Rows swapped in pairs by one turn or mirror: which row each one swaps with:
B: [7, -17, 4, -12, -3, 32, -8, -15, -1, 3, 5, 5, 68, 12, 19, -19, 21]
N: [9, -2, 26, 16, -28, 3, 31, -4, -8, 16, 36, 4, 27, 20, -11, 0, -4]
S: [38, -24, -12, -14, -1, 34, -28, 19, 2, 18, -14, -7, 36, -6, 8, -25, 20]
W: [-5, -19, -26, -6, 14, 1, -16, -33, 26, 13, -19, -17, -18, -22, 17, 7, 8]
R: [7, -6, 12, -13, -10, 22, 20, -40, -12, 2, 32, 5, -17, 20, -12, 7, 13]
Y: [14, -11, -16, 4, 10, 2, 0, -42, 28, -2, 19, -19, -27, -11, -2, 27, -2]
L: [54, -8, -22, -5, 0, 33, -9, 24, 2, 12, 38, -14, 20, -2, -24, 8, 5]
V: [-3, -15, -14, 24, -3, -21, -7, 4, 33, 26, -14, -20, 25, -25, 19, 1, -11]
H: [17, -3, -5, -5, -3, 15, 23, 30, -12, 5, 46, -8, 18, 17, -25, 19, -3]
T: [-7, -23, 10, 2, -17, 28, 1, -47, 13, 35, -22, -4, 29, 12, 24, -5, 3]
Q: [-6, -13, -31, -11, 7, 30, -6, 21, 17, 53, 11, -20, -22, -4, 2, 8, -1]
F: [14, -15, 26, 22, 1, 5, 12, -1, -23, -6, 20, 6, 36, 28, -5, -15, 5]
X: [-8, -13, 1, -20, -9, 46, 6, 13, -8, 50, 14, -1, -11, 21, 3, -13, 12]
C: [-4, -24, -16, -10, 8, 4, -15, 27, 9, 16, -30, -13, 33, -9, 23, -13, 10]
P: [13, -19, -20, 36, 26, -19, -14, 11, 17, 1, 0, -25, 24, -15, 4, 7, -10]
D: [12, -6, -18, 15, -6, 20, 15, -36, 26, 30, 32, -23, 3, 2, -11, 42, -19]
G: [22, -3, -37, 6, 17, 16, -6, -1, 27, 2, 44, -21, 42, -12, -7, 30, -3]
A: [5, -21, 20, -10, -8, 16, 3, -53, 2, -3, -7, 4, -8, 13, 15, -11, 17]

Swapped with B: G
Swapped with T: D
Swapped with N: V

Rows swapped in pairs by one turn or mirror: which row each one swaps with:
Zov: [-11, -39, -4, -15, -10, 13, -30, -31, -2, 7, 21, 17, 0, 16, 16, -19, -19, -37, 18, -11, -9, 11, -2, -7, 10]
Vabo: [-16, 3, 2, -34, -20, 6, 22, -7, 1, 5, 20, -8, -9, 5, 49, -15, 23, 9, 15, -12, -24, 15, 18, 6, 18]
dizus: [-13, -14, -5, 12, -20, 32, -21, -16, -2, 4, 24, -8, 4, 22, -8, -23, -25, -28, -3, -21, -7, 20, 16, 11, 21]
veg: [5, -5, -20, -14, 27, -16, -9, 2, 0, -5, -20, 29, 0, 33, -17, 16, -14, 1, -3, 16, 0, -21, -29, -7, -39]
vogo: [4, 19, -21, 12, 16, 3, -2, 17, -1, -8, -16, 4, 4, 39, -40, 11, -20, 9, -23, 5, 2, -12, -7, 9, -26]
Disu: [-7, -21, 6, 6, -7, 3, -8, -7, -4, 8, 8, -5, -3, -55, 3, -8, -31, -31, 18, -8, -27, 11, 4, 3, 14]
Zigeb: [13, 15, -23, 2, 17, -16, 21, 22, 0, -6, -13, 2, 2, 41, -15, 23, 15, 27, 3, 16, -11, -17, -7, -4, -26]
Fatu: [-3, -18, 14, 5, -8, -7, 4, 7, 0, 2, 18, 7, 3, -47, -15, -32, 7, -41, 11, -16, 20, 9, -11, -8, 11]
gud: [7, 5, -7, 6, 22, -20, 8, 19, -5, -2, -25, 5, -4, -42, -23, 19, -27, -1, 1, 13, -19, -15, -17, 2, -27]
Zag: [-3, 27, -10, -33, 6, -15, 35, 18, 2, -3, -9, 1, -9, 16, 26, 10, 28, 35, 0, 8, -17, -7, 1, 5, -17]
moze: [-8, -24, -6, 2, -25, 18, -3, -15, -1, 7, 34, -11, 3, 22, 22, -16, 9, -16, 28, -15, -21, 20, 21, -3, 31]
Vafe: [16, -5, -4, -10, 14, -12, -2, 6, 3, 2, -7, -6, -4, 34, -15, 28, 5, 39, -40, 7, -5, -21, -9, 13, -26]
gobef: [12, 17, -20, 5, 30, -32, 20, 20, 0, -12, -26, 16, 6, 4, -6, 17, 9, 11, -12, 16, -5, -25, -18, -9, -27]
mib: [-8, -42, 19, -3, -10, 14, -23, -20, 0, -2, 13, 7, 4, -8, 10, -5, -10, 19, 6, -9, 26, 0, -3, -17, 48]
midus: [5, -17, 7, -2, 18, -9, -9, 5, 0, -12, -18, 17, 4, 5, -15, 22, -7, 49, -11, 11, 34, -25, -22, -17, 11]
per: [-2, -38, 12, -12, -23, 17, -21, -27, 2, 14, 33, -18, -4, 18, 16, -8, 0, 1, -19, -19, -13, 11, 16, 14, 23]
kedof: [7, 3, 3, 5, 14, -25, 16, 26, 0, -6, -8, 14, 3, -36, -35, -11, 11, -18, -1, 0, 25, -12, -26, -9, -19]
ginis: [-10, -24, -1, 4, -15, 5, -4, -20, -2, 2, 25, 0, 7, -18, 34, -26, 1, -37, 14, -17, -16, 15, 13, -8, 35]
valu: [-11, -6, -1, -17, -11, 24, 17, -8, 2, 4, 35, -13, 9, -23, 34, -20, 8, 2, 3, -16, -15, 20, 18, -11, 40]
zak: [7, 29, -18, -17, 25, -7, 38, 26, 2, -8, -8, -1, 8, -4, 0, 17, 15, 42, -19, 11, -5, -14, -7, -12, -12]

Swapped with dizus: vogo
Swapped with gobef: ginis
Swapped with kedof: Fatu
Swapped with gud: Disu

Rows swapped in pairs by one turn or mirror: which row each one swaps with:
Ligir: [-45, 23, -6, 12, 6, -10, -8, -8, 19, 12, -1, -4, 5, -29, -27]
Gulid: [-14, 0, -28, -5, 22, -10, 14, 18, 20, -12, -18, -35, 13, 6, -28]
vere: [21, 18, -13, 3, 21, 10, -21, 15, -4, 10, 5, 45, -10, 1, 22]
padul: [15, -4, -15, 30, -17, -17, 5, -22, -5, -14, -21, -2, 4, 31, -25]
foral: [-2, -17, 10, 12, 13, 27, -17, 11, -10, -30, -4, 12, 22, -23, 27]
nonu: [29, -8, -2, 15, 5, 16, -7, 31, -5, 11, 16, 14, -17, 29, -27]
vegam: [-39, 2, -21, 2, 29, 9, 6, 10, 18, 2, -17, -32, 5, -8, -21]
kabo: [-3, 6, -10, 20, 23, 17, -25, -18, -26, -18, -24, 12, -6, 23, 18]
zuv: [20, -10, 6, 16, 19, 16, -21, 47, -12, 4, 9, 15, -16, 11, -18]
goru: [29, 15, -16, 2, 15, -5, -17, 35, 0, 12, 11, 38, -9, -13, 7]
soniv: [-17, -36, 3, -8, 5, 14, 12, 27, -1, -12, -4, -25, 4, 24, -22]
kavaf: [-24, 18, -1, -14, -11, -22, -9, -9, 7, 0, 6, 34, 10, -28, 19]
vimo: [-48, 18, 8, 15, -3, -13, -29, -14, -2, -9, -1, 23, 5, -21, -4]
til: [-15, -38, 26, -9, -2, 19, 8, 20, -8, -4, 15, -1, 5, 18, -13]
Voler: [-13, -14, -34, -9, 8, -4, 23, 21, 15, -11, -12, -34, 8, 11, -21]
kosem: [2, 8, -19, 23, 8, -7, -11, -31, -13, -21, -37, 13, 7, 17, 17]
Tanon: [-6, 0, -1, -28, -6, -10, 11, 1, 7, 6, 16, 33, 14, -20, 28]
Puliz: [30, 11, -28, 17, -21, -19, 9, -14, -2, 2, 2, 4, -6, 21, -26]
Vom: [26, -17, -2, 12, -28, -3, 13, 16, 11, -13, 22, 1, 21, -20, -18]
rad: [-43, 27, 9, 15, 10, -19, -28, -12, 7, -9, -7, 11, 11, -21, -17]

Swapped with nonu: vere
Swapped with vegam: Ligir
Swapped with kabo: Puliz
Swapped with zuv: goru

Rows swapped in pairs by one turn or mirror: which row each one swaps with:
rina: [-7, -17, -24, 14, 2, -25, 12, -8, 3, -25, -5, -30, 0, 19, -33, 12, -7]
Pipud: [41, 2, 21, 6, 4, 15, 7, 4, 15, 43, -2, 1, -1, -8, -17, -2, 29]
guduk: [-14, 13, 0, 11, 20, -26, -19, -3, -4, -20, 9, 10, 0, 0, 41, -13, -5]
sen: [-43, 9, 13, 11, 4, 22, 17, -5, 29, 20, 15, 27, -4, -30, -4, -15, 15]
zur: [46, -8, 8, 10, 1, 6, 9, -3, 2, 30, 0, -21, -5, 4, -38, -3, 22]
nuvu: [-22, 2, 5, 16, 18, -20, -14, 8, 0, -26, 31, 19, 27, 0, 22, -13, -11]
fegi: [-28, -13, -2, 12, 4, -12, -11, 7, -8, -24, 14, 27, 29, -1, 27, -15, -10]
naka: [20, -20, -8, 9, -4, -20, 11, -9, 9, -10, -8, -27, 3, 16, -46, 22, 10]
por: [49, -2, 2, 1, 9, 12, 7, 0, 2, 32, -2, -7, -3, 5, -40, -3, 15]
zug: [-4, 8, -10, 13, 29, -18, -15, -1, -9, -24, 4, 23, 19, 13, 29, -13, -7]
bek: [-38, -1, 13, 3, -2, 19, 9, 7, 15, 11, 26, 23, 4, -47, 2, -15, 13]
nen: [55, -5, 12, 1, 22, 12, 6, 2, -2, 23, -9, 4, 2, -11, -30, -7, 13]
fut: [7, -15, -14, 8, -9, -13, 3, -12, 16, -8, -5, -26, 0, 27, -47, 22, 9]
sosoz: [-41, 4, 1, 3, -10, 25, 17, -8, 18, 15, 2, 22, -13, -33, 2, -9, 29]
zelek: [-11, -18, -4, 19, -15, -13, 6, -19, 16, -17, -2, -30, -6, 27, -39, 11, 13]
bura: [-18, 5, -5, 18, 39, -14, -22, 2, 7, -22, 10, 18, 22, 3, 18, -13, -18]
gamal: [-33, 13, 8, -5, -2, 4, 22, -5, 13, 8, 4, 25, -19, -44, 13, -4, 16]
tizer: [-34, -9, 11, 6, -13, 21, 10, 7, 3, 14, 15, 34, 10, -33, 15, -23, 12]
zaru: [46, 5, 15, 5, 15, 14, 16, 4, 1, 39, 1, 14, -1, -9, -26, -10, 16]
Tilok: [-17, -21, -18, 18, -9, -18, -7, -13, 16, -21, -5, -28, 0, 21, -31, 18, 4]

Swapped with Tilok: zaru
Swapped with por: fut
Swapped with bek: nuvu
Swapped with rina: Pipud

